(in the rows, 128 means zero)
Each path below is one point turned by a fixed rotation once a step. After each direction that follows a path, write how fast that rotation turns it, in degrees per step (0 if it stays still).
Each turn is a multiple of 5 degrees from 10 to 175, or 0.
Each row of a path follows its step; steps can be skipped.

step 0: [124 128 132 126 131 121 136 125 127 133 134 128 122 126 130 125 125 123
 135 135 132 126 129 134 127 140 118 127 123 136 132 122 125 125 132 135
 128 125 119 136 123 120 139 134 125 117 123 134 123 119 114 129 128 130
 116 127 134 126 134 127 125]
step 1: [122 137 134 127 125 125 128 128 123 141 113 134 126 137 132 121 114 125
 137 134 119 133 129 124 126 130 133 129 119 133 130 135 128 132 129 136
 124 129 114 133 130 134 131 123 131 126 133 132 130 120 129 129 131 130
 120 127 130 127 134 130 129]
step 3: [132 120 138 135 130 119 136 117 129 122 125 133 127 125 127 111 119 125
 123 127 123 127 131 119 130 136 126 123 129 135 126 128 129 132 127 136
 132 129 122 118 126 124 130 131 125 128 127 126 129 118 131 119 137 120
 134 138 128 124 126 123 133]
step 4: [129 125 133 135 137 127 129 129 140 134 126 139 123 126 123 125 128 129
 128 126 132 131 129 123 136 133 126 134 121 139 127 134 136 138 132 128
 133 136 130 129 126 131 125 126 134 128 138 124 121 126 121 128 139 137
 137 137 141 126 131 132 135]
step 5: [128 127 128 123 137 128 127 137 133 126 127 123 123 128 126 127 118 124
 131 119 134 138 134 121 130 138 124 131 134 132 133 124 133 127 123 131
 126 128 127 131 124 128 145 126 130 119 130 124 118 131 133 120 118 124
 135 138 137 130 137 134 131]
step 6: [122 131 129 122 136 130 127 126 122 125 132 129 120 142 120 133 132 126
 131 129 120 132 128 117 123 129 129 125 135 144 129 127 131 130 123 140
 138 122 129 120 128 130 136 129 125 119 124 134 122 125 129 129 140 131
 125 131 131 135 136 130 130]
step 7: [134 138 124 119 133 121 128 122 139 126 128 125 128 133 130 125 125 124
 133 135 128 127 132 119 132 130 128 124 128 135 126 115 124 133 128 126
 132 129 119 127 133 132 127 131 133 137 131 125 124 126 131 127 135 131
 120 125 140 144 132 141 127]
step 8: [133 137 129 133 129 124 130 122 138 125 128 128 122 126 125 120 129 114
 129 130 124 127 125 129 125 139 131 132 120 137 131 118 129 123 126 130
 134 119 121 120 120 135 129 121 127 124 125 120 125 125 140 131 120 135
 132 116 127 127 134 131 130]
step 9: [120 132 132 126 130 117 125 129 131 129 129 127 123 129 118 124 125 131
 124 129 125 135 119 129 119 131 128 126 127 145 127 119 126 132 130 121
 123 132 123 126 114 142 118 133 131 131 125 125 131 122 133 131 130 126
 128 137 126 128 136 121 135]
step 10: [127 126 133 133 136 123 119 112 126 138 138 118 128 125 124 127 113 126
 130 130 128 125 127 131 128 128 126 130 131 134 120 127 126 129 134 123
 128 129 119 125 126 136 128 134 139 116 130 125 119 123 127 130 124 133
 139 133 131 134 123 130 124]
step 11: [131 125 139 137 137 125 126 126 130 130 137 126 130 127 130 123 126 124
 139 114 124 130 124 128 128 130 122 138 133 136 127 134 115 141 117 129
 131 126 122 135 125 131 133 129 133 119 127 127 127 120 126 126 130 127
 122 123 121 126 135 135 132]
Directions:
[127 129 128 127 125 128 129 127 127 127 125 128 130 128 128 127 128 127
 128 125 129 128 127 130 125 129 128 129 128 127 127 125 128 128 131 127
 130 130 126 125 128 131 127 127 126 128 129 127 130 125 128 129 129 128
 128 127 130 128 127 127 127] => 55

step 0: [136 133 127 126 130 137 138 131 131 132 137 133 126 138 134 125 135 122
 131 120 124 128 134 121 132 128 127 124 118 131 116 123 124 130 121 128
 117 129 124 130 129 124 125 138 125 128 134 125 132 122 132 121 132 122
 134 128 118 129 128 125 134]
step 2: [134 127 134 132 119 130 128 129 137 131 140 134 136 131 139 124 135 121
 132 131 132 132 123 126 132 125 137 134 131 132 130 136 129 123 130 129
 122 134 132 121 132 131 123 136 125 134 122 127 138 138 126 117 126 127
 124 121 120 127 124 129 130]
step 3: [127 119 123 127 136 141 128 123 127 129 135 126 138 123 133 124 131 126
 128 129 134 133 122 124 127 128 131 132 120 126 132 135 125 123 128 132
 126 124 127 120 139 132 124 135 127 125 128 132 127 131 141 124 131 128
 129 137 118 127 118 125 139]
step 4: [129 118 131 123 131 132 128 128 129 133 136 130 134 137 126 127 127 122
 129 134 126 118 126 122 127 131 129 124 118 126 122 123 122 124 130 138
 127 126 117 128 134 135 128 130 125 137 127 127 137 120 122 119 132 133
 126 130 114 118 125 123 131]
step 5: [126 133 130 122 126 126 132 130 131 125 142 131 129 132 124 124 123 124
 131 123 136 124 129 118 123 128 132 121 129 118 129 139 125 122 123 131
 136 128 121 117 143 131 123 135 133 124 118 128 135 121 124 129 129 123
 125 130 125 125 126 129 125]
step 6: [129 126 130 121 121 135 122 136 128 132 136 131 136 130 134 128 129 132
 129 138 139 133 117 121 127 124 125 130 130 126 132 131 130 118 125 135
 136 138 123 123 127 131 129 133 131 135 125 133 132 129 125 126 133 130
 121 136 132 126 120 127 116]
step 7: [127 127 131 113 133 138 134 138 122 125 132 129 134 128 131 120 118 126
 126 120 127 131 122 124 130 128 128 129 125 127 128 129 124 117 121 131
 129 136 126 129 125 134 119 136 123 132 134 131 132 121 140 128 127 126
 127 129 122 133 122 124 125]
step 8: [129 123 126 122 135 133 129 127 121 123 137 135 131 134 126 132 128 132
 128 123 131 129 125 118 130 128 125 126 120 130 133 119 123 132 119 128
 126 138 121 128 126 137 135 130 129 126 128 130 139 111 124 133 136 127
 130 138 126 122 132 127 127]
step 9: [135 138 128 129 126 127 129 131 138 124 137 135 120 136 133 129 126 122
 131 124 135 129 128 123 141 134 132 126 136 124 129 133 119 115 123 127
 125 138 128 128 127 135 127 134 125 132 128 124 136 120 122 130 130 127
 132 133 128 129 135 126 123]
step 10: [131 126 120 130 129 131 122 136 124 125 138 128 129 129 134 127 129 126
 128 126 136 136 124 119 133 132 134 133 133 135 137 135 121 129 123 118
 126 136 140 120 122 132 130 133 127 126 122 129 126 129 127 130 129 123
 125 138 132 128 116 116 127]
step 11: [131 122 123 134 131 136 133 134 132 127 130 125 128 134 128 118 123 126
 128 126 119 137 124 124 135 126 135 133 122 132 141 125 120 123 126 135
 117 134 130 133 121 136 123 127 127 134 129 128 133 130 126 118 125 131
 132 137 119 123 120 124 129]
Directions:
[127 132 128 130 127 128 126 131 128 130 128 129 127 127 128 131 128 126
 128 127 130 129 130 126 128 129 128 126 128 129 125 127 126 128 128 125
 130 126 127 127 129 128 127 127 130 129 128 127 130 130 128 128 127 128
 128 129 129 125 128 126 126] => 85

step 0: [132 125 123 121 124 127 124 116 127 130 122 133 131 139 129 126 117 129
 126 123 122 125 131 126 136 132 134 125 141 129 130 144 131 136 136 127
 133 127 118 125 127 126 119 126 126 133 123 123 125 124 137 119 122 124
 134 131 128 126 128 129 133]
step 1: [129 126 137 135 134 136 121 130 127 130 135 120 131 126 127 135 122 129
 128 135 129 128 128 127 123 131 133 118 138 129 135 120 122 124 138 128
 128 127 130 124 128 124 125 116 119 135 139 127 133 122 138 125 133 134
 140 131 128 122 126 129 128]
step 2: [139 133 131 130 131 123 119 124 122 122 127 127 124 128 126 123 125 126
 138 130 131 136 121 131 137 125 137 135 126 139 135 120 120 122 128 125
 114 129 130 122 136 127 135 126 125 134 129 124 131 131 118 127 135 129
 122 129 130 139 127 125 133]
step 3: [132 134 118 128 125 131 134 124 134 124 127 131 137 131 136 126 133 124
 125 126 131 129 124 127 127 125 128 127 132 128 138 141 130 121 130 119
 131 129 131 115 124 135 135 132 126 128 126 134 127 126 127 123 132 119
 115 129 127 120 127 121 143]
step 4: [122 129 125 127 115 126 134 133 127 126 128 122 125 125 129 127 136 131
 128 134 119 135 126 133 129 122 131 130 127 123 123 131 135 119 131 133
 128 129 140 127 119 127 127 121 123 136 123 134 132 121 137 121 135 136
 138 122 131 120 127 119 122]
step 5: [128 132 124 132 124 122 123 121 126 121 118 132 122 132 125 126 118 123
 132 122 121 133 124 119 129 126 136 136 138 131 129 123 129 124 136 141
 133 131 131 130 122 126 117 125 130 127 121 118 139 136 125 128 128 123
 129 119 125 131 128 135 121]
step 6: [134 127 130 129 128 134 120 117 129 130 126 129 142 129 129 129 120 123
 131 123 133 114 136 122 131 129 136 127 124 127 138 129 128 136 132 136
 133 122 126 126 122 136 131 122 130 127 132 125 128 117 136 115 131 127
 127 126 122 129 134 125 133]
step 7: [127 125 141 120 133 129 127 139 122 131 130 127 125 120 121 131 123 132
 128 127 128 132 134 133 131 131 144 129 133 135 131 125 128 125 124 120
 128 127 130 117 126 129 125 121 118 137 140 138 128 126 128 122 134 137
 121 123 126 128 130 124 124]
step 8: [129 138 137 131 127 131 132 125 126 122 118 133 123 119 124 129 126 123
 125 131 123 137 122 118 131 123 130 132 129 134 128 134 133 121 129 125
 119 134 133 127 135 134 134 122 127 128 131 121 125 127 121 126 133 115
 120 134 130 128 114 133 132]
step 9: [124 130 116 129 127 129 130 117 125 122 124 124 127 136 126 121 139 129
 130 133 121 121 135 128 127 127 131 118 122 116 137 141 124 121 130 128
 132 133 130 124 124 135 130 125 129 139 124 125 121 122 134 124 130 130
 121 130 130 129 122 129 130]
step 11: [134 130 128 128 126 127 124 126 121 131 123 129 127 138 125 134 119 126
 121 123 135 124 120 125 127 122 138 136 133 131 125 125 133 132 132 139
 122 135 131 126 125 124 129 112 136 122 126 118 128 135 126 124 137 126
 128 138 126 132 134 122 133]
Directions:
[131 129 128 126 127 127 127 127 127 128 130 128 128 126 127 129 128 128
 127 127 126 126 127 129 126 128 127 127 127 129 128 130 126 130 130 128
 126 129 132 126 129 128 127 130 130 130 128 128 130 129 129 127 129 127
 127 128 125 128 127 127 125] => 0
[129 129 127 128 131 127 125 128 131 129 128 127 128 129 129 130 125 128
 128 127 130 128 129 128 128 127 126 128 127 128 129 127 126 129 126 131
 128 129 128 127 126 130 128 126 126 129 129 129 128 129 126 128 129 129
 129 127 127 131 126 126 129] => 80

step 0: [140 123 131 131 129 120 125 123 127 139 122 132 127 124 123 121 125 126
 131 124 127 126 128 137 119 119 125 134 131 139 128 132 125 129 135 131
 129 128 125 134 129 128 131 127 118 122 127 127 133 122 126 144 127 132
 128 128 128 130 127 116 134]
step 1: [136 130 129 130 133 133 127 126 127 126 119 125 129 124 126 137 119 134
 135 122 131 126 130 129 128 124 138 131 136 137 139 122 126 127 129 124
 129 135 117 135 123 130 123 129 131 131 121 133 131 136 122 130 136 127
 126 122 132 120 136 124 131]
step 2: [129 131 131 133 128 129 123 124 121 136 126 133 129 129 117 122 118 124
 134 127 117 130 136 129 125 127 131 130 137 136 125 137 121 133 129 132
 120 128 125 123 128 129 121 124 136 120 123 132 134 126 136 131 132 124
 118 132 133 130 122 122 137]
step 4: [130 136 128 133 123 131 137 128 127 136 126 128 131 119 126 125 129 134
 135 119 130 132 138 129 128 126 135 139 125 131 115 132 130 127 129 124
 118 124 136 126 127 131 126 122 132 123 130 136 138 136 131 123 124 128
 122 129 137 123 133 122 131]
step 5: [130 130 124 129 133 126 130 115 136 135 129 127 130 119 113 133 134 135
 123 127 124 127 131 125 125 118 133 135 127 133 125 131 129 132 131 131
 126 119 123 129 135 135 129 130 122 132 133 135 127 121 128 137 137 120
 134 127 133 130 125 127 122]
step 6: [129 126 139 135 129 123 127 117 133 129 122 136 131 123 131 130 127 130
 131 117 131 138 130 133 129 120 129 130 126 129 120 122 132 129 120 126
 128 125 126 128 125 131 118 127 119 129 127 140 132 130 123 128 131 137
 126 131 134 130 141 124 135]
step 7: [126 127 130 134 131 130 130 125 136 129 130 126 121 127 122 132 125 130
 136 128 125 129 131 139 124 121 137 134 126 127 135 133 113 124 128 135
 127 118 129 132 121 135 120 129 135 134 126 136 122 121 126 132 131 121
 126 125 137 134 126 125 129]
step 8: [139 132 132 134 135 123 131 120 127 136 124 138 129 124 130 119 123 128
 126 124 126 130 124 125 126 129 119 135 127 130 133 130 125 128 129 132
 130 122 128 132 129 127 125 124 121 131 116 131 122 126 124 127 144 135
 119 131 140 131 129 129 133]
step 9: [131 124 118 137 128 132 127 128 130 138 122 119 127 116 131 126 126 138
 130 130 132 127 137 137 129 121 128 132 129 126 132 132 125 124 131 126
 128 131 128 124 125 138 120 134 135 133 121 127 129 130 123 117 131 132
 121 122 132 133 131 120 132]
step 10: [145 126 129 133 133 128 124 124 125 137 139 120 138 130 123 120 131 127
 130 125 128 132 129 126 129 128 123 142 124 135 125 128 120 131 133 130
 121 125 122 129 134 128 129 130 133 130 128 135 133 125 137 129 139 128
 120 125 130 127 131 129 128]
step 11: [126 129 131 131 120 125 116 120 128 137 122 122 128 115 133 130 123 136
 132 129 126 123 134 127 132 123 129 140 124 125 127 134 129 128 125 123
 129 128 114 129 132 127 125 130 121 141 126 126 136 129 127 135 133 132
 128 127 126 127 128 121 133]
Directions:
[129 125 128 125 126 127 129 127 127 129 128 127 125 130 128 127 125 128
 127 126 128 131 129 128 126 127 130 129 126 128 128 130 128 127 126 128
 127 131 128 128 129 129 129 128 128 128 126 129 128 127 127 127 130 127
 130 128 127 129 129 130 127] => 0

step 0: [122 136 125 129 135 124 127 133 131 131 129 123 118 134 131 127 129 120
 134 130 124 121 126 138 127 131 129 123 124 129 123 124 129 124 136 123
 136 122 127 118 125 126 133 124 129 129 127 131 131 129 133 127 122 137
 127 123 137 125 127 127 122]
step 1: [126 124 146 125 130 131 132 133 128 126 139 124 129 134 134 127 118 130
 120 132 121 130 131 129 126 128 134 128 124 135 127 132 125 134 123 126
 132 126 132 124 131 131 124 131 131 122 134 126 130 125 121 125 117 128
 128 127 124 130 130 136 130]
step 2: [124 132 129 129 122 121 127 132 125 127 123 127 122 133 129 123 136 125
 129 133 129 127 127 127 137 131 138 131 127 129 129 128 131 132 130 135
 121 127 129 120 129 122 116 133 124 121 118 118 125 138 124 132 132 127
 129 126 123 122 133 129 129]
step 3: [141 125 129 126 137 134 124 132 126 123 126 124 123 123 128 123 129 122
 135 131 124 124 123 126 122 129 128 128 129 126 128 132 126 131 136 121
 126 136 131 123 123 127 131 123 120 137 130 116 134 127 130 126 126 128
 133 125 128 127 137 136 129]
step 4: [129 126 126 122 129 134 128 135 137 131 128 127 132 134 132 135 131 123
 122 124 127 135 135 127 126 131 119 127 126 124 124 138 125 124 124 131
 133 129 122 130 132 135 120 130 130 125 126 114 119 129 135 123 126 130
 127 126 120 131 131 127 126]
step 5: [125 120 126 126 124 123 127 140 123 123 113 133 124 123 132 118 126 127
 133 127 124 131 130 133 123 126 127 122 125 123 134 124 134 133 125 133
 129 131 121 133 128 122 123 135 126 129 130 128 123 135 124 124 123 129
 130 130 131 130 128 121 130]
step 6: [134 135 125 123 129 130 121 124 124 134 130 136 126 133 123 132 131 121
 129 131 118 130 131 133 124 123 127 127 124 129 130 125 133 133 120 122
 127 136 128 123 124 132 134 136 119 134 119 131 130 120 127 131 124 126
 125 128 123 135 126 126 121]
step 8: [129 134 131 132 123 121 117 132 131 130 136 131 134 119 130 128 129 130
 139 130 123 128 128 127 129 126 128 124 129 126 131 132 123 142 132 134
 126 124 134 135 131 130 127 138 136 129 128 130 130 136 131 131 126 121
 132 124 128 134 128 124 133]
step 9: [124 129 129 124 138 122 127 124 120 129 130 129 133 121 133 126 124 131
 128 122 129 126 126 125 129 128 120 127 126 123 128 134 126 131 122 122
 114 133 125 121 128 127 133 132 122 126 120 135 124 125 133 133 139 134
 130 121 123 122 131 132 124]
step 10: [131 123 115 126 130 123 128 124 131 126 130 125 134 126 134 127 133 128
 122 127 132 124 129 125 125 124 130 113 135 133 131 119 128 125 127 129
 134 126 133 130 125 130 133 129 132 126 133 120 130 128 131 121 137 133
 133 127 119 134 125 134 128]
step 11: [122 132 119 126 137 133 131 133 126 128 127 126 124 117 123 136 124 126
 133 130 120 124 133 134 131 133 128 124 132 135 127 130 122 128 123 135
 128 123 130 132 131 123 123 128 131 120 133 131 121 129 131 132 129 129
 128 123 137 133 124 124 116]
Directions:
[130 127 127 128 128 127 129 129 127 128 129 128 127 124 127 129 126 128
 127 127 130 130 127 125 127 128 129 126 129 128 128 131 128 126 131 127
 126 127 126 129 127 129 129 129 126 128 128 125 126 130 130 128 130 128
 129 127 126 129 129 129 128] => 60
[127 126 127 129 125 130 129 129 128 129 128 129 128 126 127 128 129 128
 126 128 124 128 129 127 130 129 126 126 126 128 130 128 127 127 130 130
 128 128 130 129 126 127 125 130 129 128 129 129 129 131 127 131 129 128
 128 128 129 126 127 129 129] => 120
[128 127 127 126 129 126 128 122 126 127 126 130 126 128 127 129 127 129
 129 127 128 128 129 127 127 128 129 127 127 127 129 127 128 128 128 129
 128 127 132 127 128 128 128 128 126 129 126 126 129 129 127 127 127 127
 127 129 126 125 128 129 126] => 100
